In the rows, zero is written as 128.
Which row each row swaps with, under one turn or mirror
The rows were stretched afterwards, more along some directions than others.
pebip: [ 97 135 123 121 141  67 134 142  84 145 127 152 122 138 118  87 125 135
 130 131  99]
fuv: [116 164 119 152 147 114 128 144 111 118 140 111  96 129 122 113 122 135
 104 118 101]
vub: [132 171 114 128 130 124 133 150 160 138 105 151 138 130 128 116 114 137
 119 118  87]
supa: [115 163 107 142 142 117 115 134 160 110 108 157 128 138 118 136 106 129
 118 123  92]
taraz: [127 127 114 114 111  69 142 162 143 149 108 162 118 137 121 100 120 156
 124 132 112]
dol: [124  89 126 124 119  90 148 132 124 145 107 145 119 118 112 122 134 134
 128 109 119]
zamaz: [122 131 108 116 115  97 146 166 131 115 127 126  94 132 123 119 107 153
  97 118 133]
sakin: [ 98 158 118 147 158  93 128 145 127 110 129 133 138 131 110 109  94 137
 113 129  81]
tifi: [115 168 120 145 156 105 118 123 155 138  91 142 148 135 124 108 121 132
 131 116 102]
pim: [138 110 121 135 136  98 141 112 122 150 110 160 101 154 115  96 116 136
 144 121 109]
Relat: [106 160 109 133 126 116 134 142 129 116 110 135  92 126 119 122 108 107
 113 126  82]
dav: [130 133 131 132 145 132 125 139 148 125 104 125 134 134 132 116  82 132
 116 120 120]
pife: [ 91 115 120 108 136 128 139 127 109 134 116 172 128 137 124 121 141 112
 140 122  77]
bezev: [ 91 138 122 102 166 140 142 122 136 118 112 172 166 136 108 121 109 124
 122 119  97]
Povop: [ 92 156 135 121 138 121 148 151 130 135 116 133 148 121 138 125  98 140
 120 125 105]
sibe: [121 104 126 124 128  92 138 131 134 163  94 161 163 140 129  99 108 132
 151 130 122]
fipa: [110  90 142  93 147 129 142 126 114 137 123 147 149 121 122 112 103 140
 139 123 125]
Mepaf: [ 96 137 124 150 152  68 125 125  96 140 132 131 127 130 109  96 126 134
 136 143  92]
Kabe: [109 116 134 122 150  87 128 119  99 153 119 124 132 124 113  99 105 116
 153 144 125]
benuv: [101 132 108 156 143 116 124 139 112 111 125 134 133 135 114 141  99 122
 111 116 119]
vapa: [112 135 109 150 130 114 146 157 113 117 146 136 120 135 135 118 140 154
 100 108  90]
guz: [130 142 122 166 135 116 149 120 147 141  97 156 110 157 112 125 106 119
 124 109 106]
pase: [127 120 109 134 143 120 126 124 113 119 114 134 115 157 122 100 104 127
 109 132 116]
Tolu: [116 120 131 169 144 124 149 100 127 132 124 141 131 143  96 134 120 141
 121 107 109]
Pog: [124 111 110 133 132  86 133 123 133 132 106 170 109 159 115 109 122 150
 132 127 105]
Guze: [112 128 132  95 138 128 148 114 126 163  98 159 154 135 105 110 136 136
 137 118 118]
rudul: [117 166 142 151 142 104 150 153 133 139 125 101 122 119 127 113  88 147
 115 118 127]
zaral: [108 133 127 117 107  76 151 172 118 161 102 135 110 111 127 106 127 133
 124 123 114]
sekib: [146 132 140 141 121  73 133 146 129 170 102 129 110 135 113  65 105 139
 140 137 106]
rab: [106 145 121 114 126  87 140 151 137 151 108 167 115 124 119 109 127 122
 138 128  73]
pozud: [127 108 146 127 125  98 160 127  88 158 135 126 103 136 118  85 129 135
 139 129 112]
sesik: [ 94 141 128  99 144 111 121 130 114 137 111 145 142 128 129  89 106 122
 149 149  97]
Sivi: [142 126 136 161 132  86 147 139 130 159 116 129 102 128 102  87 114 139
 129 120 108]
Kedu: [140 168 116 121 146 139 138 139 147 141 110 144 131 141 130 105 107 144
 116 107 112]
Bef: [117 155 128 130 137 145 144 131 148 135  97 162 150 141  96 133 105 130
 120  95 116]
lapu: [151 132  97 112 127  99 129 138 123 159 100 148 139 153 137  85 132 145
 127 129 133]
Lor: [119 137 117 137 119 105 135 141 124 128 124 141 103 131  98 118  98 109
 129 131 100]
tes: [109 148 130 105 119  90 137 153 132 142 100 146 131 121 142  90 104 141
 142 141  80]
Borem: [112 166 154 150 154 117 145 131 138 137 126 128 118 113  98 106 112 138
 124 107  86]
Pur: [133 124 120 139 134  91 135 142 141 149 116 148  96 128 103  89 122 152
 134 128 115]
rofa: [123 113  97  97 114  84 133 161 121 151  99 172 116 143 127 103 117 124
 123 132 109]
vod: [144 144 130 144 108 101 155 155 124 164 110 132 109 143 118  72 104 132
 117 133 100]
vug: [118 149  93 137 136 111 119 146 135 103 128 152 124 151 140 123 112 163
 108 118 105]
rak: [122 126 111 136 132 116 129 159 122 105 137 142 128 137 143 127  93 141
 118 125 109]
veget: [120 141 127 137 129  93 148 133 129 141 118 155 128 130 119  86 128 149
 131 127  85]
baso: [137 122 131 165 100  94 147 146 125 157 113 121  95 123 112 105 113 130
 125 123 109]
Dovug: [129 124 124 107 145 149 129 126 141 134  96 146 140 137 131 116  97 132
 130 119 132]
rede: [113 115 111 114 142 131 128 133 120 129 106 139 132 145 108 122 106 131
 110 118 142]
Lusu: [109 143 139 136 163 151 152 128 110 118 145 115 131 132 113 129 107 123
 105 108 113]
Tifaf: [ 92 168 131 131 142 121 148 163 123 123 129 133 137 114 141 132  98 129
 102 108  94]
gub: [115  98 134 116 118 106 158 155  96 149 134 138 110 131 127 110 106 129
 127 129 120]
zageg: [136 180  95 169 117 103 126 159 149 116 109 147  91 153 134 118 106 149
  97 110  93]
kulir: [123 118 114 119 144 152 124 134 156 120 111 149 128 120 129 133  99 134
 130 121 122]
mun: [127 122  97 127 108  85 149 167 101 132 133 139 109 154 117  88  99 152
 103 134 126]
romit: [111 160 131 119 132  76 144 174 134 141 116 138  95 110 124 104 129 130
 122 123  82]
fifum: [101 140 132 156 145  88 145 156 120 120 147 110 121 116 121 102  97 144
 110 129  98]

Swapped with fifum: sesik
Swapped with kulir: Pur
Swapped with pozud: Lusu
Swapped with veget: bezev
Swapped with vapa: pife
Swapped with dol: Bef

